[2 2 8 4 3 5]: 2

[[513 528 217 426 501 510]
 [862 482 426 407 327 619]
 [545 401 535 454 281 626]]: 545

[[519 521 521 543 556]
 [343 380 316 710 867]
 [705 659 774 347 224]]: 705

[[765 622 573 711 773]
 [586 422 249 696 632]
 [990 718 391 662 718]]: 990

[[143 140 213 181 199 253]
 [ 55  28 106 237  84 192]]: 55

[239  35  20 231 199 156 171]: 239

[92 12 36 49]: 92

[213 125 146  59  76  17]: 213

[-103  770 -788  182]: -103
---
[ 0 17 -8 -2 35 10] --> 10

[[11 30 21  9]
 [-9 -4 29 33]] --> 29

[[ -6 -27   1 -21  20   4  11]
 [-16 -27 -25 -13  14   8   7]
 [  0 -19 -24  15   9 -22 -15]] --> 14

[ 19 -32  17  14  -7  -9] --> 14

[  3 -25  16  26   5  27  33] --> 26

[ 21 -27 -24 -18] --> -24
---
[[3, 7, 2, 0, 2, 29],
 [-16, -1, 12, 10, 13, 18]]: 29, 18

[-1, -5, 23, 34, -10]: 34, 23

[-1, 22, -24, 36, 34, 5, 12]: 36, 34

[29, 28, 19, 26, -10]: 29, 28

[18, -28, 17, 9, 23]: 23, 18

[[0, 0, -14, 9, 12, -9],
 [-5, 12, -21, 27, 24, -23]]: 27, 24

[[-34, 11, 4, 14, 2],
 [-5, -7, -7, -3, -3]]: 14, 11
---
((247, 152, 440, 566, 653), (435, 579, 403, 393, 606), (663, 465, 568, 803, 398)) yields 566
((36, -26, 28, 10, -6, -18, 31), (23, -9, 10, 19, 23, -3, -42), (3, 9, 10, -8, 2, -14, 15)) yields -18
((6056, 8583, 3676, 3149), (6691, 5796, 5422, 8689), (2855, 4641, 8158, 3071)) yields 3676
((171, 170, 121, 88), (153, 153, 121, 113), (231, 228, 121, 38)) yields 121
((47, 42, 32, 53, 42, 45, 42), (36, 25, 35, 54, 23, 57, 81), (42, 66, 76, 62, 57, 73, 73)) yields 45
((14, -3, 44, 0, 26), (-3, 6, -14, -8, -5), (-45, 16, -4, -43, 33)) yields 0
---
[[ -6 -16 -18 -24 -29]
 [ 35   2  -1 -10  31]
 [  1   2 -23  20 -13]] out -13

[[  1 -12  19 -30   0]
 [  8  -1 -13   2 -11]
 [ 22   0 -20  -3 -18]] out -18

[[17 15 17 19 19]
 [14 26 20 15 20]
 [12 13 15 19 22]] out 22

[[ -3  30 -17  26]
 [-14  31 -34  29]
 [ 28 -31 -16 -16]] out -16

[[ 32  11  16  17   2  -8]
 [ -2 -17 -12   9   1  10]
 [ 36  23 -21  -4  -2  -8]] out -8

[[-16  35  13  -4   6   7]
 [-15 -28  -2  11  11 -14]
 [-23   3  25 -17   5  18]] out 18
---
[[50 31 26 58 26 59 17]
 [57 91 39 51 76 64 62]] out 26

[[76 79 48 51 15 73 29]
 [47 29 28 31 16 71 20]
 [49 65 71 67 89 27 83]] out 16

[[112 207 189 108  49  16]
 [148  60  87 155 210 241]] out 108

[[13 40 40 84 17 80]
 [70 60 60 75 22 30]] out 84

[[-556 -312  695 -306 -659 -204]
 [-645 -285  587 -468 -731 -197]
 [-402 -482  772 -209 -471 -241]] out -468

[[ 18  38   3   5  18]
 [-19 -33 -20 -37 -33]
 [  3   3  -6 -18  -8]] out -20
---
[-29 -16  -9  10  32  11  -1] --> 11

[[ 25  27   3 -13  10]
 [ 17   7  18  -8  -8]] --> -13

[-16  36 -11   6   3] --> 6

[ 32  24 -11  10] --> -11

[[ -2  -3  25  22 -26]
 [  1 -18   7 -24  18]
 [ -3   4 -32  19  13]] --> 22

[26 -7 -3 -4 -3  5] --> -3

[  1  22   4 -28  23] --> -28
---
[[ 12 -35  -8 -17  22   5]
 [ 19 -30  -5 -20  25  30]
 [-11  13 -32  -2  29   6]] yields -11

[[ 12  25  34  37  33  24]
 [ 28  16   2 -10 -20 -26]
 [ 35  36  31  20   7  -7]] yields 35

[[ 19   9  22   0  13   7  -9]
 [ 20  13   1   4 -22  -4  -7]
 [ 17   6  29   0   3   5 -10]] yields 17

[[ -9  -1  -2  10   7 -32  -1]
 [  2  -2   0  -1  -1  -2   0]
 [ -3   0   0   4   4 -16   0]] yields -3

[[ 35  35 -13 -13 -13 -13  35]
 [-34 -34  14  14  14  13 -34]
 [ 11  10  -4  -4  -4  -4  11]] yields 11

[[ 14  -3  20 -15   1  -7  27]
 [ 13  -7   4 -27 -23 -11   3]
 [ 12  -7   1 -25 -22 -10   0]] yields 12

[[  4 -11  24   0   5 -18 -10]
 [ 25  13  21 -31  10 -13 -34]
 [-10  -7  33  29   5 -13  -5]] yields -10

[[  3  -4  11  -5 -26]
 [ 34  -9 -17  -8   3]
 [ 23  -7 -24  -1   3]] yields 23

[[ 29  -1 -15 -14  -7  12]
 [ -1 -26   9   1  33 -11]
 [ -5 -36 -12   9  23   5]] yields -5
---
{"in": [[0.170, -0.068, 0.033, -0.104, 0.124], [-0.142, -0.040, 0.087, -0.028, 0.122]], "out": 0.033}
{"in": [-1.4, 0.1, 0.7, 1.2], "out": 0.7}
{"in": [0.35, 0.41, -1.58, -1.47, 1.42], "out": -1.58}
{"in": [-10.30, 11.55, -0.31, -5.54, 6.91, 2.97], "out": -0.31}
{"in": [[-43.7, -105.5, -194.2, 175.1], [-81.4, -144.4, -120.3, -32.4]], "out": -194.2}
{"in": [-4.9, 9.4, 13.7, -14.4, -6.5], "out": 13.7}
{"in": [[-87.544, -70.214, -60.297, 65.730], [-188.717, 131.996, -204.627, -83.684]], "out": -60.297}
{"in": [0.15, -0.07, -0.07, 0.05, -0.12, -0.14, -0.06], "out": -0.07}
{"in": [-0.086, -0.010, -0.110, -0.016, 0.124, -0.115, 0.058], "out": -0.110}
{"in": [0.000, 0.154, 1.209, -1.446, -1.388, 1.582], "out": 1.209}
---
{"in": [[1, -2, -4, 33], [14, 0, -3, 0], [0, -4, -2, 6]], "out": -4}
{"in": [3, 10, 15, -29, 25], "out": 10}
{"in": [14, 6, 5, -5, -2, -34, 11], "out": 6}
{"in": [[2, -10, 13, -11, 10, -8, -1], [-5, 0, -6, -30, 30, -20, -6]], "out": 0}
{"in": [-12, -34, -9, 7, -7, 21, -5], "out": -34}
{"in": [4, 36, 25, -15, -10], "out": 36}
